The rows of Y fall into several groups, and each row is roughly a mix of its group's hidden directions; some rows fit no group.
Y (138 x 12):
-30  8  6  -56  -9  38  -21  8  24  -10  23  14
-3  53  44  14  -1  9  26  3  -27  13  25  20
3  -54  -36  -14  13  -2  -30  6  -2  -24  -39  -3
21  43  24  17  -21  -17  -9  45  -11  -7  24  29
-16  -24  15  23  20  -14  -31  -39  -2  37  -18  35
-4  -55  -9  -27  -33  7  -5  24  19  -9  -38  1
-14  -62  -6  -23  -25  3  -12  9  18  -5  -41  9
-24  -16  -8  -7  -48  15  -39  22  23  -34  -17  6
14  -42  -41  -8  -6  -11  -40  4  11  -30  -33  -3
-2  30  15  29  38  -25  -20  -44  -1  16  14  27
-25  16  -6  -52  -18  33  -18  12  26  -14  29  17
35  -21  4  45  20  -8  28  -30  -35  14  -19  -1
24  -6  -2  49  24  -37  17  -28  -18  5  -24  -24
32  -17  -9  47  1  -35  20  -13  -26  1  -39  1
23  10  42  9  -36  27  10  -9  10  34  20  35
45  51  -34  2  -10  7  1  25  -27  12  9  -6
-18  -56  -7  -29  -26  10  -16  20  28  -1  -32  3
-11  46  41  7  5  10  36  -8  -13  29  32  3
-2  -26  6  -21  -33  19  35  49  10  -21  -6  -28
-18  40  -11  -5  54  -14  2  -3  -2  -46  14  0
12  -45  9  -10  -26  37  -13  -24  2  32  -32  -18
-24  51  -3  9  28  -20  12  23  -9  -38  27  14
29  -22  -2  47  31  -31  19  -16  -26  10  -19  -18
-5  21  -9  -19  -4  -2  -56  37  19  -42  -5  -5
22  -24  -14  21  8  -14  48  -32  -13  45  -1  -2
-34  -1  1  -54  -5  37  -20  14  18  -9  31  -12
35  -54  6  -6  -32  12  -9  3  1  22  -37  13
-39  16  -5  -12  13  39  -27  11  -9  -43  -25  -21
-14  0  -6  -35  -48  13  26  48  10  -14  3  -17
30  -31  -9  40  13  -22  22  -10  -36  4  -38  -2
15  -4  -31  -23  -28  32  22  30  -30  -12  8  -40
-12  -13  -7  -17  -30  32  35  24  -32  -3  18  -42
-18  8  4  17  41  -5  -41  -50  5  23  13  16
-18  39  -26  2  35  -30  -10  14  12  -46  19  1
17  21  30  25  -43  18  18  -14  -9  24  -8  43
-3  -26  -42  -7  45  -31  -7  19  -7  -27  -9  -28
-35  -36  -16  -22  10  16  34  -26  23  25  -9  -29
-41  42  -33  10  32  -6  4  -3  -4  -25  16  -30
-9  44  46  12  9  14  31  -2  -29  17  24  16
-1  -42  -40  -25  9  -30  -13  25  7  -28  -13  -28
-2  -16  39  39  48  -15  -10  -25  26  8  -4  16
-3  44  28  11  -47  22  9  -7  6  19  6  38
9  -45  -43  -15  9  -9  -34  -6  11  -20  -34  -16
13  23  31  16  -19  40  18  -25  -11  26  10  42
-11  -50  2  -19  -41  -4  0  21  10  7  -44  18
27  29  0  10  -30  -27  -24  52  6  -15  17  23
37  25  -16  3  -21  -32  -42  37  8  -23  3  8
-6  45  38  15  -3  5  31  -15  4  29  41  -5
25  -48  2  -8  -17  25  -12  -23  0  39  -33  -19
-40  -19  -6  -30  19  26  46  -20  -4  23  -17  -14
6  23  43  26  -39  23  13  0  -8  34  0  32
31  26  6  18  -29  -22  -31  40  -3  -25  11  29
-31  -25  7  -15  40  25  34  -30  -9  29  -8  -21
20  40  -10  -6  -34  -24  -16  51  1  -17  4  23
-40  42  -7  9  12  -19  7  9  5  -47  33  14
17  -5  -12  21  38  -9  53  -16  -33  27  -13  -1
-2  17  4  7  -20  23  40  20  -46  16  28  -32
9  19  50  22  -20  31  11  -13  -9  36  1  34
-20  7  0  -52  -17  25  -22  25  33  -8  33  11
-14  -18  -1  -17  -43  9  -51  10  34  -31  -7  3
19  42  -2  3  -26  6  41  36  -31  4  20  -18
38  3  -20  19  27  -24  28  11  -24  48  -8  -12
-18  -66  -6  -19  -27  14  -10  10  4  11  -35  1
10  13  -21  -14  -23  22  34  18  -45  -13  18  -40
-14  -36  -30  -27  46  -5  -13  9  -7  -24  0  -38
-3  -59  -13  -21  -33  3  -8  7  -2  0  -46  9
-25  -60  9  -21  -24  -7  -2  3  24  -11  -35  13
-13  -31  -34  -31  20  -24  -19  12  16  -31  -5  -40
-9  -16  -47  -19  20  -39  -13  21  11  -37  -15  -21
33  -19  -6  49  6  -26  25  -25  -30  6  -24  -16
-33  25  11  -44  -7  19  -27  9  39  -5  32  -4
-11  45  -9  -6  45  -21  -10  17  3  -47  14  4
-27  3  15  -28  -12  31  -49  -21  26  -21  5  -26
-24  15  -1  -47  -25  24  -19  31  22  -10  14  34
16  71  1  16  19  -8  7  0  -7  2  39  -1
-33  51  4  -26  -4  26  -15  6  25  -4  35  17
-26  4  22  -14  -16  16  45  30  9  -21  31  -34
-8  41  44  10  7  10  32  18  -25  21  29  20
-35  -23  13  -12  30  25  46  -19  -1  35  4  -17
44  -47  3  2  -27  -3  5  -1  0  44  -23  9
-18  -28  -35  -26  45  -14  -15  10  -10  -33  -24  -17
17  7  -25  19  31  -27  34  -26  -10  43  16  -23
17  7  -2  26  37  -24  -31  -48  -6  9  -15  30
-4  45  43  12  6  4  31  12  -12  29  37  7
20  59  10  30  36  -9  5  -10  -5  5  33  0
-26  -41  -4  -8  21  16  26  -36  23  29  0  -33
-20  56  -8  6  27  -23  2  29  -5  -31  28  4
30  -20  -7  48  13  -35  19  -20  -22  7  -22  -27
-29  -31  -20  -30  23  7  30  -7  24  35  -5  -34
43  -35  4  -1  -2  6  9  -12  -12  57  -23  -14
-11  -24  13  -21  -34  27  -39  11  17  -38  -26  15
-22  14  27  -27  -12  19  -45  14  19  -47  7  10
-2  23  43  8  -27  40  9  -14  -12  26  -4  41
-13  8  4  -40  -32  15  -20  40  34  1  34  9
-28  -21  -2  -15  27  16  34  -35  15  36  3  -34
37  21  -19  5  16  18  23  8  -26  -34  22  -43
39  -10  29  4  -27  3  7  36  -21  47  -7  16
11  -2  -55  27  32  14  -12  -21  19  4  -12  -37
36  -50  5  -6  -40  4  -15  -1  14  34  -22  5
-8  -60  -1  -21  -30  1  1  18  16  -13  -42  6
-42  35  -9  12  5  -22  16  6  7  -46  32  19
-20  43  -15  -12  44  -15  -10  -25  35  -4  -28  0
14  -39  -44  -12  0  -12  -40  1  9  -27  -35  -7
16  4  -17  -18  -23  26  33  42  -16  -21  15  -41
-1  4  21  -27  -19  26  -54  36  8  -26  -19  0
45  18  -20  5  -15  17  30  38  -33  -3  1  -28
-23  -58  -4  -28  -30  1  -12  8  19  -3  -36  13
35  -50  13  -6  -20  19  3  -13  -6  38  -34  1
37  -23  -22  22  11  -18  37  2  -23  42  -22  2
-22  -32  21  -6  -1  -26  -17  -13  44  -11  -31  37
23  -43  18  0  -53  12  -2  6  4  37  -15  13
-21  16  4  -45  -4  15  -24  27  40  -3  41  4
-22  30  -23  -25  -16  13  -7  45  17  -4  47  -1
23  -25  -18  41  15  -37  16  -3  -31  -2  -34  -18
3  55  6  14  33  3  8  -14  -4  -11  49  -19
21  -25  -23  36  19  -27  19  -13  -36  -8  -40  -10
19  10  35  7  -37  39  15  -11  3  32  32  24
26  31  24  22  -36  7  14  -13  15  25  18  44
19  -8  -6  47  29  -22  21  -23  -37  2  -36  0
33  48  -17  -3  -19  -36  -29  3  26  -1  18  -19
-17  41  38  0  10  12  42  13  -24  26  23  13
-7  -26  -45  -12  47  -20  -6  24  -12  -26  -3  -24
14  59  13  26  23  -9  20  -10  -20  -1  38  -6
31  -6  -19  48  5  -46  20  -12  -16  -3  -31  -2
-17  -31  -29  -34  38  0  -13  -20  -2  -33  -10  -32
-20  -5  27  26  11  -30  -8  -45  -13  25  -13  40
11  -49  -36  -1  -8  -6  -38  1  11  -32  -32  1
-26  43  -6  -11  48  -3  -13  -17  7  -29  25  -23
24  -43  -21  23  -22  -21  35  -18  2  38  -10  11
-35  49  -11  7  16  -19  -2  18  6  -41  32  5
33  -16  -17  45  16  -33  21  -24  -25  -2  -27  -9
-26  35  -41  7  34  -26  -5  1  12  -38  15  -14
7  -40  13  6  -4  -1  -21  33  46  18  -36  21
0  42  45  18  18  9  23  -18  -19  25  35  0
-30  -45  -19  -27  27  14  28  -9  16  25  -15  -26
13  58  -7  10  34  5  -1  -10  -3  -12  45  -20
-34  -33  -9  -27  37  22  31  -16  -10  22  -22  -19
-9  42  38  10  -5  2  35  16  1  31  41  5
Which row in each list fits none of the groups? There is exactly one, and every other row fits one group, some only roughly.
  * j_465: -26  37  -36  1  35  -17  -18  -8  13  -26  18  -33
  * j_775: -21  10  -9  -26  4  0  -51  -1  38  -43  10  -14
  * j_646: -7  11  26  -25  -19  13  -52  17  31  -36  17  3
  * j_671: 27  2  -29  -29  -45  17  15  40  -13  -12  -12  -22
  * j_413: -1  -59  -26  -24  -18  13  -24  -11  -7  1  -39  3
  * j_837: -8  -23  12  9  3  -24  -33  -14  30  23  -35  46
  * j_970: -25  -23  -23  -35  30  5  -14  3  1  -26  12  -52
  * j_176: -3  -27  30  45  35  3  0  -37  -18  28  -2  7
  * j_986: -15  -5  -23  28  23  -2  58  -33  -26  16  -3  -7
  * j_388: -17  -26  -13  -50  44  -4  -23  14  15  -28  8  -13
  * j_185: -12  -40  -41  -37  24  0  -6  21  -11  -32  -8  -22
  * j_819: -7  -24  19  -22  -44  8  -40  16  27  -32  -2  21
  * j_698: 27  27  41  15  -24  49  -7  -5  -15  13  3  27
  * j_690: -16  3  -4  -53  -7  8  -23  43  31  -11  26  13
 | j_698
  * j_244: -5  22  16  -33  11  11  -59  10  23  -33  5  -13
  * j_120: 16  43  10  20  -44  -21  -8  31  11  -15  26  22
  * j_97: 13  34  44  30  -11  14  11  -13  9  39  29  17
  * j_48: -8  44  1  38  14  -31  -1  -17  -11  -30  39  11
  * j_982: 9  10  -6  31  9  -12  57  13  -36  37  2  8
  * j_930: 52  -34  24  -18  -22  -2  -22  -2  15  40  -2  4
  * j_734: 23  2  0  17  31  -27  51  -18  -17  38  18  4
  * j_740: -21  17  23  13  38  -24  -18  -55  10  -2  15  21
  * j_362: -26  -36  -22  -35  17  -4  -12  2  -15  -37  -40  -15
  * j_274: -24  -19  26  11  20  -30  -18  -44  20  -3  -18  38
 | j_48
  * j_58: -2  10  -13  -10  10  38  15  10  -17  -18  40  -55
  * j_747: -3  -43  5  -8  -33  -25  6  -2  0  -7  -51  34
  * j_184: -17  9  23  -36  -13  3  -28  29  47  9  33  -11
  * j_553: -18  2  9  -17  -31  12  53  25  -17  -17  20  -37
  * j_983: -23  -2  -25  -29  30  -19  -13  -25  14  -30  -10  -47
  * j_208: -32  -59  5  -5  12  31  24  -17  19  20  -6  -14
  * j_39: 7  48  -11  -17  -22  7  31  25  -18  -19  32  -31
  * j_56: -24  -49  -18  -21  41  3  27  -31  2  1  -2  -20
  * j_909: -14  16  21  -32  -4  26  -56  9  16  -38  -1  -8
  * j_806: -21  -7  26  -16  -38  17  -40  1  32  -40  10  7
 | j_56
  * j_710: -18  -8  11  7  7  11  28  -57  24  28  18  -32
  * j_289: -22  -6  1  -22  -18  24  -57  4  30  -36  -12  -7
  * j_865: 5  24  30  17  -26  -20  -37  47  6  -31  8  6
  * j_564: 21  35  20  50  -32  0  27  -1  -15  21  -1  24
  * j_73: -28  48  7  -5  28  -14  -5  1  2  -46  31  17
  * j_354: 5  36  9  17  20  -40  -29  -29  17  3  -6  43
  * j_29: -16  -49  -23  -36  -32  6  -17  14  13  4  -36  8
  * j_613: -40  -46  21  -4  16  3  -29  -15  41  11  -8  12
  * j_874: 28  11  34  26  -26  29  20  9  -12  35  23  30
  * j_739: -3  -32  -49  -17  8  -27  -4  3  -9  -40  -32  -18
  * j_807: -15  -15  -48  -7  25  -29  -4  13  -16  -38  -33  -16
 | j_865
